-.38	-.58	.31
.07	-.38	.03
.53	-.15	.13
-.14	-.10	-.25
|
.07	-.38	.03
.53	-.15	.13

.00	-.01	-.06	.20
-.07	.00	.02	-.32
.01	-.01	.03	.11
.07	.01	-.10	-.54
.01	.08	.03	-.12
|
-.07	.00	.02
.01	-.01	.03

.64	.07	-.70	-.09	.28
.37	.43	.33	-.28	.30
.15	-.68	-.22	.18	.15
-.07	.07	.25	.35	.13
|
.37	.43	.33
.15	-.68	-.22

.03	-.46	.42	.37	.26
.47	-.44	-.53	-.28	.38
.21	-.22	-.04	.13	.29
-.01	-.25	-.33	-.37	-.22
-.33	.09	-.44	.37	.25
|
.47	-.44	-.53
.21	-.22	-.04

-.26	-.13	.07	-.35
.51	.22	-.19	-.27
.45	.46	-.23	-.23
-.35	-.06	.36	-.38
.58	-.06	-.20	-.35
|
.51	.22	-.19
.45	.46	-.23

-.08	-.25	-.02	-.05
-.08	-.06	.27	-.43
-.24	.20	.25	-.11
-.28	-.45	.07	-.58
|
-.08	-.06	.27
-.24	.20	.25
---
.05	.04	.26	.21
-.26	-.20	-.28	.64
|
.21	.05	.04	.26
.64	-.26	-.20	-.28

.02	.15	.24	.07	-.05	-.02	-.36	.11	.53	-.22	-.16	-.23	.38	.02
.10	.19	.39	.30	-.01	.19	-.40	.28	.09	.05	-.04	-.26	.05	.11
.19	-.31	.43	-.06	-.54	-.12	.32	-.12	-.24	-.09	.33	-.11	.28	-.07
.00	.10	-.40	-.17	-.12	.03	-.05	.04	.32	-.35	-.41	-.06	.13	-.01
|
.02	.02	.15	.24	.07	-.05	-.02	-.36	.11	.53	-.22	-.16	-.23	.38
.11	.10	.19	.39	.30	-.01	.19	-.40	.28	.09	.05	-.04	-.26	.05
-.07	.19	-.31	.43	-.06	-.54	-.12	.32	-.12	-.24	-.09	.33	-.11	.28
-.01	.00	.10	-.40	-.17	-.12	.03	-.05	.04	.32	-.35	-.41	-.06	.13

.29	-.05	-.09	-.29	-.02
-.22	-.11	-.11	.05	-.32
.07	-.06	.05	-.13	.10
-.55	.01	-.17	-.16	-.21
-.14	-.16	.04	-.01	-.43
.26	-.05	-.07	-.19	-.16
|
-.02	.29	-.05	-.09	-.29
-.32	-.22	-.11	-.11	.05
.10	.07	-.06	.05	-.13
-.21	-.55	.01	-.17	-.16
-.43	-.14	-.16	.04	-.01
-.16	.26	-.05	-.07	-.19

-.06	.07	.45	-.06	.00	.12	.18	-.15	-.24	-.68	-.10	-.03	-.06	.17
.15	.30	-.39	-.20	-.08	-.11	.03	.10	-.48	-.13	.22	.33	-.10	.21
.02	-.33	-.18	-.14	-.16	-.12	.19	-.03	.09	.36	.02	.21	-.11	.11
.11	-.28	-.09	.27	.07	.00	-.31	.21	.23	.57	-.15	.32	.32	-.05
.07	.15	-.01	.01	.08	-.11	-.19	-.12	.41	-.40	-.08	.17	-.10	.03
-.14	.42	-.33	-.15	-.06	-.08	.23	-.41	.41	.13	-.06	-.19	-.12	.01
|
.17	-.06	.07	.45	-.06	.00	.12	.18	-.15	-.24	-.68	-.10	-.03	-.06
.21	.15	.30	-.39	-.20	-.08	-.11	.03	.10	-.48	-.13	.22	.33	-.10
.11	.02	-.33	-.18	-.14	-.16	-.12	.19	-.03	.09	.36	.02	.21	-.11
-.05	.11	-.28	-.09	.27	.07	.00	-.31	.21	.23	.57	-.15	.32	.32
.03	.07	.15	-.01	.01	.08	-.11	-.19	-.12	.41	-.40	-.08	.17	-.10
.01	-.14	.42	-.33	-.15	-.06	-.08	.23	-.41	.41	.13	-.06	-.19	-.12

.06	-.26	-.31	-.28	-.08	.03	.29	.21
-.20	.38	.35	-.40	.30	.04	-.16	.52
|
.21	.06	-.26	-.31	-.28	-.08	.03	.29
.52	-.20	.38	.35	-.40	.30	.04	-.16

-.10	-.09	-.09	-.09	.19	-.10	.47	.27	.24	.06	-.31
-.20	-.29	.03	.48	.00	.71	-.31	-.30	.16	.14	-.27
-.42	.13	.24	-.46	.37	.11	-.16	-.54	.06	-.09	.06
|
-.31	-.10	-.09	-.09	-.09	.19	-.10	.47	.27	.24	.06
-.27	-.20	-.29	.03	.48	.00	.71	-.31	-.30	.16	.14
.06	-.42	.13	.24	-.46	.37	.11	-.16	-.54	.06	-.09

-.18	-.20	.29	.01	.19	-.18	.06	.19
-.02	.03	-.05	-.15	.36	-.03	-.13	.35
-.23	-.24	.23	.30	-.14	-.03	.31	-.30
-.15	.20	.01	.14	.16	.46	.48	.01
.40	.04	-.15	-.01	.36	-.14	-.37	.42
.33	-.29	.56	.35	.65	-.51	-.22	.17
|
.19	-.18	-.20	.29	.01	.19	-.18	.06
.35	-.02	.03	-.05	-.15	.36	-.03	-.13
-.30	-.23	-.24	.23	.30	-.14	-.03	.31
.01	-.15	.20	.01	.14	.16	.46	.48
.42	.40	.04	-.15	-.01	.36	-.14	-.37
.17	.33	-.29	.56	.35	.65	-.51	-.22
